In the data rows, 128 means zero.
Here are some points:
[135 109  92 118  96  89 136 122  93  96 172 143 131  75 115 118 121 155
 109  83 174  51 119 150]
[143 138 119 111 146 104  98 121 137 118 160  81 132 133 147 121 122 126
 140 132 140 116 141 144]
[121 158 141 115 126 133 139 132 132 130 114 143 177 147 118 142  98  90
 137 134 114 158 116 123]
[123 176 143 105  89 108  82 123 159 139 100 187 176 103  84 157  93  88
 136 127 130 153 136 129]
[120 123 118 146 121 156 114 108 124 137 156 211 193 105 107 128  98 101
 172 103 166 134 131 145]
[114  87 136 173 104 164 202 149 148 154 122  77 159 120 148 130 135 120
 152 137 146 123 143 136]
[ 86 110 140 167 108 132 178 158 133 124 190 113 184 160 120 150 133 160
 146 106 169 110 125 170]
[156 110 114 176 136 165 164  88 118 123 161 115  75 133 116 111 131 163
 133 129 144 103 172 161]
[142  88 140 193 159 172 241 144 151 117 100 156 118 117  99 122 155 167
  85 146  94 130 104 101]
[125 186 140 106 167 149 133  89 127 130 149  96 134 150 123 140  88  96
 132 127 105 160 134 123]
[131 149 148 129 121 139 140 141 159 168 123  93 175 109 106 185 155 151
 127 154 149 138 145 102]
[171 136 113 104 165 138 124  93 130 135 135  41  93 131 157 115 111 104
 132 142 103 137 133 101]
[155 173 143 108 166 130 136 104 155 118  90 160 113 120  97 120  99 101
 108 142  89 153 136 128]
[119 156 136 114 136 124 129 107 101 122 132 125  91 154 121 158  86  97
 135 126 123 161 127 119]
[142 158 134 124  96 134 110 126 140 124 111 201 191 125  92 140 122  99
  99  98 144 114  95 174]
[131 144 122 134 111 126  94 114 137 123 148 167 151 128  99 138  81 109
 143 126 129 159 126 135]
[136 126 141 114  90  95  88 162 145 168 113 111 131  94 113 192  66  59
 122 136 133 175 129  96]
[ 87 117 154 158 116 144 155 128 124 120 112 162 124 160  94 141 123 145
 149 134 136 133 162 165]
Here are 28 more points, each followed by its number:
[151  89 119 152 150 168 181 117 117 151  92  74  88 110 144 139 139  94
 130 151 140  99 145 101] 0
[100 119 143 170 123 185 217 128 123 114 127 119 176 150 155 102 171 158
 151 123 120  98 135 157] 1
[134 116 122 115 126 125 117 129 122 112  93 125 113 105 167  87 176 134
 164 139 137  83 150 145] 2
[110  83 137 175 117 155 183 169 105 154 105 139 119 142 112 119 163 164
  98 133  97 135 127 105] 3
[117 129 128 119 127 127 135 134 143 125 118  72 155 128 180  97 103  85
 152 131 107 152 110  99] 4
[130 136 118 124 117 110 121 145 111 115 133  94 178 160 158 102 120 108
 153 127 100 127 111 140] 5
[126 154  95  66 127  80  97 105  55  94 190  98  86 100 123 135  75 138
 150 111 143 118 135 112] 6
[163 156 104 100  86  82  60 131 120 124 148 154 125 147 111 136  95 108
 144 121 145 146 118 127] 7
[131  78 119 153 148 135 167 146 136 112  96 112  70  98 146  94 201 177
 105 147 122  83 152 143] 8
[146 127 129 160  98 130 123 154 114 159 139 119 147 163 107 142 137 118
  80 102 131  98 126 173] 9
[103  90 139 155 119 137 172 174 137 164  91 119 133 123 111 176  75  61
 123 137 131 169 112  96] 10
[115 144 126  90 132  99  46 132 125 116 102 135  85 130 135 113  92 105
 136 142 113 145 135 117] 11
[143 121 121 118 152 112 109 148 136 133 130  81 110 151 131 123 150 167
  74 145  84 129 109 101] 12
[166 145 108 115  89 130 103 110 119 118  84 136 153 142 134 119 147 121
 155 144 140 105 149 148] 13
[133  69 106 152 122 151 190 153 131 142 125 152 139  87 144  98 178 150
 116 128 112 121 119  85] 14
[ 72  72 135 152 129 146 177 152 114  93 105 108 146 159 182  54 178 163
 128 134  80 103  85  99] 15
[142 135 138 140 162 131 139 109 122 128 185  99  67 153 131 136 161 192
  82 145 105 140 136 125] 16
[106  88 123 163 114 132 172 142 127 125 137 127 126 121 141 112 163 179
 129 137 152 125 119 118] 17
[108 110 120 121 114 117 103 140 120 112  79 128 108 128 170  85 160 132
 144 132 140  85 136 146] 18
[122 130 125 131 125 125 146 110 133 111 171 114 140 135 159 115 141 133
 124  96 181  84 113 153] 19
[148 141 136 134 163 114  88 102 143 133 182 122  77 173 111 126 119 130
 119 145 127 138 155 158] 20
[137 126 124 135 130 151 132 112 138 132  82 149 145  96 139 103 179 168
 131 147 115 107 122  98] 21
[157 130 127 127 163 137 119 103 148 114 162 164 106 110 103 118 147 187
  81 139 110 130 115 105] 22
[125 134 113  97 102  85  77 141 132 117 163 108 152 139 144 124 122 131
 166 122 156 122 146 153] 23
[144 127 104 115 125  98 114 127 100 112 169 124  98 125 145 127 140 123
 115  96 177  70  96 160] 24
[138 130 131 125 151 113 123 121 152 119 157 152  99 122 109 113 141 151
  97 118 145  96 151 184] 25
[107 103 128 172 126 182 161 121 119 147 126 167 145 126 111 119  91  92
 145 107 116 165 135 125] 26
[183 119  95 102  87  81  57 147 145 132  82  93 108 100 165 109 112  97
 146 146 116 148 131  83] 27
Which three of these numbered points are nearest to each point below, looking only along the 5 directions in which the first points spread most? Their numbers follow each, nearest first.
[145 122 102 108 156 108  78 128 136 124 125  93 108 107 156 100 175 140
 104 119 162  72 123 140] > 24 2 18
[ 86  84 145 180 112 174 171 159 148 163  88 144 147 114  92 182 151 130
 109 125 164 114 131 134] > 3 14 17
[148 134 121 133 105 128 159 139 122 120 105 116 166 152 156 106 174 166
 133 126  91 125 118 118] > 21 17 9
[138 127 128 134 117 121  98 129 116 110 136 140  93 130 130 142 151 144
 101 111 141 104 127 166] > 18 25 2
[127 146 132 118 142 121 155 115 133 127 172 109 157 145 136 134  90 107
 148 126 150 148 114 132] > 5 13 4
[141  96 101 116 108  86  63 167 136 145  81  96 125 109 142 137 110  88
 143 138 124 150 133  89] > 27 4 11
[ 83 139 157 146 126 154 160 126 120 116 118 159 104 143 103 133 126 140
 113 123 136 111 143 172] > 26 9 25
[131 124 138 118 171 101  79 126 140 134 190 137  58 185 136 135 158 157
 128 133 165 105 165 186] > 20 19 2
[102 164 128 100 101 119  39 122 107 150 146 157 164 151 125 126 132 108
 111  84 159 101 121 177] > 7 23 13
[119 157 124  92 142 106  92 103 138 122 143 161 137 124 120 125 152 160
 113 130 126 129  95  97] > 13 18 25
[101 167 136  93 106  87  90 105 130 109 174 152 161 138 135 129 102 125
 177 111 166 139 129 146] > 23 7 13
[146 141 123 117 122 109  96 128 136 126 148  98 142 144 125 140  92 111
 132 135 128 149 128 131] > 5 4 13
[147 143 111  95 136 110 101 123 118 107 107 102 118 133 165 112 140 100
 155 129 116 116 136 136] > 20 5 11
[129 132 114 105 160 135  93 124 133 101  83 156 164 117 149  80 182 151
 117 131  92 123  85 101] > 22 21 13
[139 115 130  98 123 104 105 161 161 165  71 116 110  74 133 144  90  66
 114 142 130 161 123  72] > 27 10 4
